Rotation paths and how fast each direction turns (deg/step)
Each turn is a multiple of 5 degrees from 10 to 175, or 0.
Each row of a path follows its step; steps can be skipped.

step 1: [ -0.3 -24.6 -35.8  13.5  -4.4  -1.3  -3.9  -4.5  23.7 -41.0  14.8 -24.5
 -24.0   4.1  11.0 -13.8 -12.2  -6.1 -13.2  -6.8  -4.5  10.0  16.4  -2.9
  -1.9 -18.1   0.8 -13.7  -1.7  -6.8  10.2  21.3  21.8 -10.7   2.6   7.4
  -0.2 -19.8 -15.0  27.7 -18.9  23.3  -3.0 -10.9  -7.6   0.6  -7.4]
step 3: [ 19.2  23.2 -21.6 -21.3  21.5   8.2   1.6  16.7  51.1 -17.7 -24.2   0.1
   2.2  12.1 -12.9 -15.1   5.6   4.8   7.4 -15.8  -3.1  25.9   1.8  17.9
  20.5   6.4  -8.4  19.8   5.9  -3.5  -0.6  20.1   3.3  -4.0 -15.7   9.9
  -5.9  -1.9   1.7   1.8   0.4  19.4  18.3  -1.1  19.4  18.0  11.3]
step 4: [  9.4 -12.6  26.7  -3.9   1.2 -23.6  -2.1   7.3  -0.7 -24.0 -29.1 -13.3
  32.4 -32.2  10.6  -8.6  22.7  -0.1  21.2  -3.2   4.7  -2.5  17.6 -14.7
  -9.7 -10.1   1.3 -14.6  24.8   5.3  10.9   8.8   1.6 -11.4  -9.6 -30.2
  -0.2   3.0   5.6  17.8   9.8 -15.2  35.3  -1.4  -7.2  -4.4  -4.9]
step 6: [-20.9  -6.2  16.6  -3.1  -9.0   0.7  -4.4 -16.0   6.1 -15.0  11.0  17.0
   7.8  16.6  27.7  -5.8  11.8 -13.2   8.8  -6.5 -33.2  24.5   7.8  -6.2
  19.7  -8.6 -12.1  16.2  -6.0   2.9  -2.2   4.7   2.4 -22.9  -7.7 -17.1
 -12.4  -5.5  24.6  18.8 -33.9 -10.5  10.9  -1.5 -32.1 -14.4 -23.2]
step 9: [ 10.9 -30.8  16.4  13.9   6.7 -25.9  -7.2   5.1   6.6  -9.1 -14.4 -14.1
 -12.6 -12.9 -13.9  19.1 -11.0  -2.4  -7.2 -34.7 -32.1 -15.5  23.6 -10.6
  -5.0   2.4  -2.6 -22.6  13.2   3.0 -11.7  17.7  -7.8 -10.3   9.4  18.6
   5.1  -2.9  -2.9  21.2 -18.8  32.4   0.2 -18.7   4.1  14.9   7.7]
step 10: [ -1.9  17.0   9.3 -18.6  29.5  -0.8  -4.9  -9.1  28.6 -26.0 -23.9  24.4
 -20.4  12.9  14.3  -8.4 -13.0  18.9  -0.1 -11.5 -10.1  12.5   6.2  22.6
   6.3   2.4  -0.8   0.4   6.9  -6.4 -18.1  10.9  -9.5   7.4 -19.4  -8.0
 -24.1  -5.4  32.8  24.6   9.5 -17.0  -8.9  10.5 -11.0   9.4  -5.3]
step 12: [ 20.1   0.7  -5.5  -0.7  -4.9 -16.3 -11.5  24.8  -6.8 -26.2   7.1 -20.6
  -3.5 -12.7  32.0  -0.3   6.5   1.2  -5.4   8.7  17.4  -3.1  23.0  24.1
  22.1  -6.9  31.4 -20.5   6.3  -0.4  -2.0  -0.8  -5.3  -6.6  -8.5  -0.7
 -21.8 -21.1  11.2   5.4   9.6 -24.6  32.9  13.6 -17.6   0.0  17.1]
step 14: [ -5.3  -6.3   9.6  -5.0  23.3   4.2   4.3 -21.8  13.0  -2.0  -2.5  -6.1
   1.6 -27.6   6.5   4.3   7.8 -21.1  -1.0  -3.9 -27.2  -3.4   2.9   1.2
  37.1 -13.7  -8.6  19.0  -8.8  26.5   5.7  13.7 -40.8  -0.3 -26.3   7.3
  -7.5 -25.9  20.2  22.3   3.6  -2.4  11.4  -3.6 -21.6   6.2   7.4]
step 15: [-10.3 -18.8  12.9  -3.7 -11.7  -5.8  -6.4  -9.5   8.6 -31.4 -23.1   1.5
 -11.8   5.8  -0.6 -32.7  -3.5  10.2  -1.7 -26.1  12.0  23.0  -0.4  11.2
  18.0  -9.3 -11.8   1.9  -5.2   8.6   7.5 -27.2  -6.5 -10.0  12.4  -0.1
  15.0   2.8   3.6  12.5  40.2  15.9  14.0  -2.3  35.2  -5.8 -22.2]
[  0.6  -1.3   4.6   0.1   0.9   0.3  -3.2   5.7   0.8   5.6   2.5   3.8
  -2.1   3.4  -0.3   1.2   4.0  -1.4   7.6 -11.3   7.0   5.2   4.3  -1.9
  -3.5   6.8   1.4  -6.1  -8.8   5.5   4.3  -2.3   1.8  -7.6   3.7  -0.7
  10.3  -4.5   0.8   0.8  -1.7   4.6  -5.8  -5.5  13.9   1.9  -1.5] : 175
[  0.4   4.7  -4.4   0.5  10.5  -7.6  -8.6   4.7   3.5  -3.0  -3.5   0.8
  -4.3   7.1  -7.0  -0.2   0.0   6.1  -0.2  -4.9  -0.2   0.0   1.9   1.3
 -11.4  -5.2  -3.6 -10.6   4.1  -1.8  -0.2   8.4   7.1   8.9  -1.1   6.0
   0.3  -1.4  -4.4  -0.5   0.1  -3.8  -6.2  -0.2  -4.2  -0.7   1.2] : 45
[ 4.0  7.8  6.0  9.3  5.8  0.3  2.9 -3.4 -5.9 -0.6  4.7 -4.7 -1.2  7.9
 -2.7 -1.1  1.6 -5.1 -3.7 -2.6 -6.3 -3.1 -0.6  8.2  1.7 -4.4 -0.6 -6.1
 -4.2  4.8 -8.5 -9.9 -7.9  3.0 -3.5  1.2 -1.2 -0.8 -6.1  4.4  3.1 -7.4
  4.7 -1.4  8.5 -1.0 -3.3] : 10
[10.3  4.7  3.1 -2.9 -5.1 -0.1  1.4 13.0  3.3  3.6  0.4 -4.5  6.9 -3.9
 -3.0  4.9  9.3  4.3 -4.3  9.8 -3.3  3.0  7.8  0.5 -1.0  5.5 -0.5 -3.9
  4.6  3.4  4.5  5.1 -6.2  0.5 -0.2  5.1 -4.5  8.7 -2.9 -2.2 -2.3 -1.5
  2.1 -0.9  7.0 -3.2  1.6] : 80
[ -7.8   0.5  -5.8  -0.5  -2.1  -1.0   0.0  -1.3   4.8  -2.1   3.7  -5.4
   3.4 -13.1  -4.1  -6.2   0.9  -2.3   3.3   1.1   4.8   2.1   0.2   6.8
  -4.9  -8.0  -0.6  -3.9   3.3  -2.0  10.6  -3.2  -7.8   6.7  -8.0  -8.9
   7.5   0.4  -1.7   1.9   2.8   0.5  -2.7   5.6   6.6  -0.6  -3.1] : 100
[ 8.6  0.0 -1.0 -4.8  3.2  0.5  0.9 -5.5 -2.1 -2.2 -4.5 -9.8  7.7  7.0
 -3.1 -5.5  0.9 -1.6 -2.6 -4.0  7.2 -1.2 -6.1 -2.7  4.2 -1.3 -3.4  0.5
 -2.1  9.3  6.9  6.1  6.2 -2.4  0.7 -1.2  5.8  5.0  6.3 -5.4 11.3 -4.1
  4.5  6.7  2.1 -4.8  2.4] : 95
[-2.1  0.6  0.1  3.8  6.1  2.6  5.5  5.9  2.6 -1.0 -1.8  6.7  3.1 -5.0
  8.8  1.7  6.2  9.8  7.3 -2.6  0.3 -0.4 -3.1  4.8  3.0 -1.8 -5.8 11.9
  2.0  1.9  1.8 -1.3  4.5  4.8  0.8  4.8  4.4 -3.4 -9.5 -0.8 11.3 -1.9
  5.6 -6.9  1.4 -5.6 -1.2] : 95

step 0: [-21.9  18.5   0.5 -44.0  14.0  24.2  18.5   3.4 -19.0  -0.8  19.5  -9.0
   3.9 -14.9   9.6   7.7   3.9  -2.7  -4.5   6.2  26.8 -18.5  20.7  -4.0
  15.0  -5.3 -11.4   2.2 -28.8  15.1  -5.1  26.7  -2.3   0.9 -10.7   8.9
   2.8   8.3 -24.7   1.0   4.8 -18.2 -28.5  -1.4   0.1   8.6   2.7]
step 3: [ 22.7 -33.2  12.7  22.6   2.1  -0.4   5.6  -0.5  -2.2  -4.7  12.3 -18.3
  -8.0  12.7  28.1  -8.0  13.5  21.7  13.6  -6.1  -2.5  -0.4  -7.2 -12.1
  -2.8 -43.3   6.8  -3.0   1.8  12.5  12.6  15.7 -19.0  19.3  -6.3   7.2
 -11.4  12.2   6.9  10.9  -5.8  23.4  -9.4   6.0  35.0  -9.9  14.1]
step 4: [-17.8   5.1  -5.4  35.6  -0.4 -11.9  -3.1  22.3  -4.3  10.4  12.6  -2.4
 -13.4  11.5  -0.4 -24.2 -25.3  19.8  -4.4  15.0   1.4  26.6 -14.5   8.9
 -17.9  17.0   4.2  17.6  19.9   1.9 -10.2  -1.7   2.1   5.9 -18.4 -20.1
 -16.5  18.3   2.7   3.6  28.3  -8.9  13.2  11.2  16.6 -24.1   9.8]
step 5: [  2.3   2.4  18.3  11.1  -5.9 -18.9 -15.7  -1.7   2.4  16.0  12.1  15.6
 -23.4  22.5  -7.1 -16.3   3.5  -8.5  21.0  17.6  14.4 -10.5  -9.9 -13.2
   0.6 -21.3  36.2  12.8  12.9  20.6  11.3 -21.4   3.0 -12.2  23.6  -4.7
  -0.9  11.6  -9.7  15.4 -29.1  12.8   8.8  10.2 -18.6 -17.8  13.1]
step 6: [  2.5 -22.5 -25.9  14.9 -10.0 -27.8 -22.9  -5.4   1.2   3.0   2.9  13.5
   3.4  -9.5  13.8 -20.4   6.7   1.7   6.4   7.8  21.3  20.6   4.8   5.0
   6.7   0.8 -18.2   8.9 -11.0  -7.0  -1.7 -15.1   5.3  16.8   2.0 -46.1
   2.3  -7.4 -13.8  -2.2 -19.5 -24.1  11.6 -20.6 -10.9 -20.6 -21.9]
step 7: [ 19.8  18.2   6.8  -8.3 -10.6   2.3   1.0  17.8   7.0  24.6  -2.9  17.8
  15.7   7.3  11.7  -2.0   1.7 -10.4  20.7  15.4  28.0 -26.9  18.3  17.1
   3.9  23.8  -2.5   8.6   0.2  -7.4  31.4  -4.4   7.7 -26.8  34.2 -20.1
 -13.8   1.0 -19.2 -12.8  17.1  -1.1  -1.0   2.4  -5.3  11.3 -12.6]
step 9: [  1.5   7.3   2.7   0.7   2.7   7.4  24.8  -3.6  12.7  -4.8 -10.4  -0.9
  18.6 -14.8  -6.9  10.4   9.0 -11.5  26.3  -5.7  -5.3 -20.9   1.6  17.1
  15.8   5.8 -36.9 -29.6   3.4 -27.3 -11.2  26.0  -3.5 -12.2   4.6  14.1
 -18.0   2.6  -2.5  16.3  16.1 -14.0 -13.1  -1.7 -35.0 -21.3 -10.7]
step 10: [ -5.4  -0.2   5.8   4.4   7.3   0.1  -4.8   8.9  19.0   0.9  -5.5 -27.3
   2.6   0.6  16.5   9.5  -4.0 -31.8 -15.8 -31.1 -26.9  13.9  27.4  -9.7
 -24.6  -7.5 -16.4 -16.5  -3.2  -7.7  23.8  -4.6 -32.9 -15.7  10.9  26.2
  -2.7  -4.4  32.2  -3.4  11.3  10.6  -5.5  -7.5  -1.5  12.6  -2.1]
step 11: [  0.1   6.0  10.0  20.2   3.4  25.5   7.6 -22.8  -0.2 -16.9  -9.8   5.7
 -17.2   0.6  -9.6   5.2 -29.3   2.5 -19.8  24.8 -14.8  -2.2  15.4   7.6
   9.6  16.8 -15.4 -20.7   7.4  -2.8 -19.6   6.9  -7.8  25.0   0.5  23.9
   7.6  22.6  36.6  14.9   4.6 -15.6  13.2  -0.1  -9.2   5.8  20.1]
[-3.0 -2.1  1.3  5.2 -3.1  3.2 -6.0 -1.4 -4.6 -1.3 -0.7  3.4 -1.9  1.8
  4.8 -0.8 -0.1 -6.2 -1.0  1.3  1.3  3.8 -7.7 -4.0  2.7  7.8  1.5 12.9
 -6.0  8.1  1.3  2.0 12.3  4.2  9.2  4.5 -9.2 -4.8 -1.4 -0.4 -2.1  2.7
  6.2 -6.8 -0.7 -6.1 -0.3] : 45
[  4.1   8.2   9.0   1.4   1.1  -0.9  -1.7  -5.3   5.9   4.5   0.4  -2.0
  11.4  -4.9   0.3   9.0   2.6  -9.6  -3.1   0.2   2.2  -0.5  -5.0   4.7
  -2.9   1.4 -10.5  -0.6   0.7   0.6   1.1  -4.1   0.2   3.1   4.4   2.1
   7.7   1.6  11.2   4.1   0.4  -3.5   7.9  -0.4  -2.8  -0.7  -6.3] : 25
[-8.2 -1.5 -2.2  6.3 -2.7  7.7  1.7  8.0  2.3  9.1 -7.1  6.6  2.7  1.1
  4.6  1.9  8.4 -5.2 -6.3  7.0 -2.7  3.2  6.2 -4.9  5.6 -4.6 -0.9  3.6
 -0.2  1.0  1.4  8.8 -8.0  0.5  1.6 -1.8  5.9 -0.7 -1.8 -4.4  6.2 -1.3
  3.9  6.9  6.5 -1.4 -3.1] : 110
[  3.2   1.0  -6.1   3.5  -2.7  -1.6   5.8   3.5  -5.6   2.9  -3.3  -6.6
  -6.1   1.0 -14.8  13.1   1.6   3.0  -0.7   0.9   6.3   6.3  -2.1   1.9
   1.7   0.8  -7.5   9.2   7.2  -6.5   4.6   2.9   0.4  -1.5   4.6  -1.5
  -6.9  -1.2   1.7  -2.6  -1.1  -5.2  -2.9   3.8  -2.8   0.2   2.2] : 145
[  4.4  -1.1  -5.4   0.2  -6.4   3.6   1.3  15.2   0.4  -8.8   5.0  -3.1
   6.0 -10.1  -1.6   0.8  -1.0  -7.6  -1.6  -3.0   4.9  -7.9   2.3  -1.8
   6.5   8.2   4.0   2.8  -4.4  -2.5  -1.9  -0.8   0.8  -5.1  -0.8  -0.2
   3.4   1.5  -0.6   2.3  -9.3   0.0  -4.4   3.6   1.9  -1.6  -8.2] : 45
[ 1.0 -8.7 -2.7  0.1  8.1  2.8  2.7 -0.7 -2.3 -3.8 -0.7 -3.9 -1.7 11.2
 -2.7 -0.8  5.0 -3.1  5.1  5.2  2.4 -9.1 -3.6  6.1 -4.2  3.7  2.5  5.5
  3.8  9.0 -3.7 -7.5 -5.8 -3.3 -1.8 -9.6  5.5 -5.0  2.9 -7.7  1.0 -2.1
  4.2 -0.5 -1.3 -6.0 -6.4] : 40
[ 3.7  2.6 -4.1  2.8 -7.3 -6.3 -0.7  2.2  3.3 -0.1 -5.4  7.7  4.7 -0.9
 -4.5 -9.8  2.9 -1.6  7.6  1.5  3.0 -1.3 -3.7 -4.9 -2.4 -7.1 -0.2  5.2
  1.1  4.2  4.2  4.1  5.1 -9.7 -8.2 -7.8 -2.6  1.2  5.7  3.4  0.5 -5.8
  6.2 -5.5 -1.8 10.7 -0.3] : 35
[  1.2   8.2  -3.1  -3.0   1.9  12.5  -1.8   0.8   4.1   2.2   0.5   6.4
   3.1   5.4  -0.8   5.9   2.1   1.8   6.1  -0.7   0.7  -8.5   4.7   0.1
 -10.2  -7.0   6.8   0.1   1.6  -1.8   3.8   6.2   7.5   3.1   3.6  -0.8
  -3.8   8.9   5.3  -4.2  -6.3   2.1  -5.4  -0.7  -2.2  -8.5   0.2] : 160

step 0: [ 15.4 -21.3 -11.6  -7.7  35.6  -4.3   6.4  22.3  -9.2   4.0   6.8  13.5
  19.5  24.8  10.8  -6.7  23.4 -15.9  -6.7   2.4 -16.7 -14.2   4.7  -4.3
   2.4  -4.1 -12.0 -27.0  -1.2  -2.4 -16.2  27.3  23.5   0.6 -26.0 -43.7
  -3.3 -10.3 -18.2   5.2 -10.8  17.5  -2.0   9.8  13.9  26.7  22.0]
step 2: [-35.4   6.5   5.0 -16.1   1.5  -0.6  40.9  -2.5   0.7  12.7  10.3   9.0
   2.8 -16.2   7.2 -29.9  17.0  10.0 -15.9  10.3  -1.3 -12.0  29.4  -1.6
 -24.3  14.3 -14.1  19.3  -8.8  -1.9  -0.7   2.7   2.6  -5.6   1.5  -8.7
  -1.8 -16.9 -29.7 -25.6  18.2  48.2 -10.8 -14.8  -6.5  -4.5  18.0]
step 3: [ -2.1  12.1  -5.0 -27.2  29.7 -37.4  22.6 -14.5 -11.4  14.1 -14.5  24.0
  -1.3  19.6 -14.8 -19.2  17.3   7.9  12.4 -11.7 -11.5  14.9  -3.0  -8.3
   7.2 -12.5  -0.1  -6.2   7.1 -29.4 -27.6 -16.7  20.7  -4.2   7.6 -13.3
  15.5  -1.9 -26.4 -10.3   1.3  31.9 -27.6  20.9   2.3  -3.8   9.9]
step 7: [-51.3  -5.7  -0.5 -10.5  11.5  22.0  17.1  17.9 -17.5  16.0 -11.2  19.9
  -2.2   2.1   2.6  12.2   8.6   9.5   0.3   6.3 -25.1   0.8  16.6  12.1
   0.8  33.9  18.7  12.2  -6.9  10.2 -16.8  -3.5   3.2 -24.1 -21.0 -23.6
  -9.2 -12.5   1.5 -11.9   3.1  45.8  -3.1  14.7  -9.8  10.5   0.1]
step 9: [ -7.4   8.8  18.3  29.9  10.6 -15.5  18.7  -1.9 -21.1  29.0  -3.9  13.3
 -11.3  10.7  14.3   7.9   9.2   0.0 -18.6  14.6  11.4 -24.0  28.3   2.2
  25.1 -22.2  -7.8  -9.2  14.8  -7.0  -4.2  16.5   3.1 -31.2  16.9 -33.2
   2.8   0.9 -18.3 -24.6 -28.8   1.5 -15.7 -26.3 -14.5  -3.1   9.2]
step 10: [ -7.4 -31.1  -2.9 -18.0  -9.5  -1.6  29.9  12.5   0.1  19.1  -2.0  10.3
 -21.9  -3.4  20.8 -18.1  -0.7   6.0 -19.1  11.0  -2.1  -8.1  -0.6  18.2
 -27.1 -12.2  17.1 -15.3   3.1   3.6 -16.5  -5.4  10.9 -26.6  -6.0 -29.1
 -17.7 -27.3 -42.2 -21.9   7.2   3.9 -26.8  -7.6  -0.9 -17.3 -12.5]
step 11: [-22.1  16.9  -0.8 -16.8 -29.2 -33.2   6.5   3.0  -8.6  14.1 -20.1  32.2
  -2.7  -3.3 -26.3 -12.7  20.0  -1.0 -12.3  13.8 -39.1   3.2  -4.8   0.7
  -2.7   2.9 -11.0 -34.8   2.6  12.1 -39.2 -21.7  26.8   3.5   7.0  -3.3
   6.2  -7.8  -6.3 -16.8   4.0   8.6  -4.9 -12.8   5.7 -16.7  -5.3]
step 12: [-52.2   1.3   5.7  -3.6  25.4  18.6  -6.7 -10.7 -17.0   7.4  16.1  22.3
  20.4  -0.4  -3.7   9.7  14.6   3.9  -1.0   6.2 -12.5  -1.9  -1.4 -10.0
  10.9  -0.7  -4.7 -11.8   8.4  21.9 -15.3 -20.0  27.0 -33.7  10.8 -32.6
  18.0  -3.8  -1.8 -27.1 -10.0   9.8  -5.2  -9.7  20.1  30.6  -1.0]
step 16: [-20.3   8.2  -4.7 -12.8 -10.1 -48.3 -12.6  19.5  15.5  -9.7 -26.1  41.6
  -8.0  19.4   0.0   0.2  23.7 -24.6  18.2  -0.8 -20.0 -11.4  22.6   3.5
  -0.4  11.9 -10.9   4.7  -3.8  -2.7 -27.8   3.7  -3.9 -12.7   6.5 -20.9
   3.9  -8.6  -7.1 -12.2  -8.9   6.5 -28.8 -19.1  14.9  10.6 -14.2]
[ 1.7  1.3 16.5  4.7 -5.7  1.9  2.2  2.1 -0.5  6.1 -5.5 -6.0  4.0  3.1
  5.6 -0.5 -1.4 -5.5  0.0 -2.8 -9.8 -4.2  6.7 -3.3  9.3  2.6 -5.5  5.7
 -1.4  7.4  0.8 -1.5 -1.9 -0.6  6.3  0.3  3.4 -3.1  7.1 -2.9  1.9  5.1
  3.2 -6.1  2.3 -4.8 -1.1] : 145
[  2.5   0.2   4.4  -7.2   5.4   2.2   4.0  -3.2  -6.1   8.0  -3.9   7.3
   9.3  -6.5  -4.4  -5.7   1.7   1.0  -7.5   2.4   2.0   5.7  -1.9  -2.5
  -3.7  -6.8  -4.1   3.7   3.5  -4.8   1.6  -0.4  -2.6   4.9   0.6  -0.5
  -0.3  -4.1  -4.4  -2.0   2.8  -8.0  -6.2 -12.5   5.1  -8.1  -1.6] : 45
[ -1.8   9.0   1.4   0.5   1.1 -13.0 -10.5  -2.3   3.9   7.2  -2.4   4.1
  -8.3  -1.3   1.2   4.3   4.3   2.1  -1.3   2.2  -0.8  -2.1  -1.3   0.1
  -0.8   2.2   4.4  -2.7  -0.7  -8.0   3.1  -1.9  -1.2   1.9   1.4  -2.4
   4.0  -1.1   1.5  11.2   1.1   1.5  12.1 -10.6  -2.1  -4.5  -3.7] : 145
[ -9.5   5.1  -3.4   0.7   4.9   0.7  -4.6   4.2   5.2  -0.5  -4.1   1.0
   1.9  -1.8  -2.3   0.2  -2.9   3.3   4.4   5.7   2.3  -0.9  -2.1  -2.8
  -0.7   2.6  -2.4   5.0   5.9  -1.8  -0.8   0.8   8.8   4.6   5.3   2.4
  -0.7   4.1   9.1  -0.9   7.8  12.0 -12.6   1.0   4.4  -1.7 -10.9] : 80
[ -3.8  10.6  -6.5   0.1 -10.4   3.8   0.1  -3.0  -2.7  -0.7   5.8  -0.5
   1.6  -7.0  -3.2  -5.6   4.7   1.0  -0.6  -0.7   7.6   0.8   9.3  -8.8
   3.0  -3.4  -3.9  -9.0  -3.9   7.8   4.1  -0.8   6.2   2.5   1.6   3.1
  -2.2   6.0   0.1  -0.6   7.3   2.1   5.3  -2.6  -1.5  -4.9   7.1] : 115
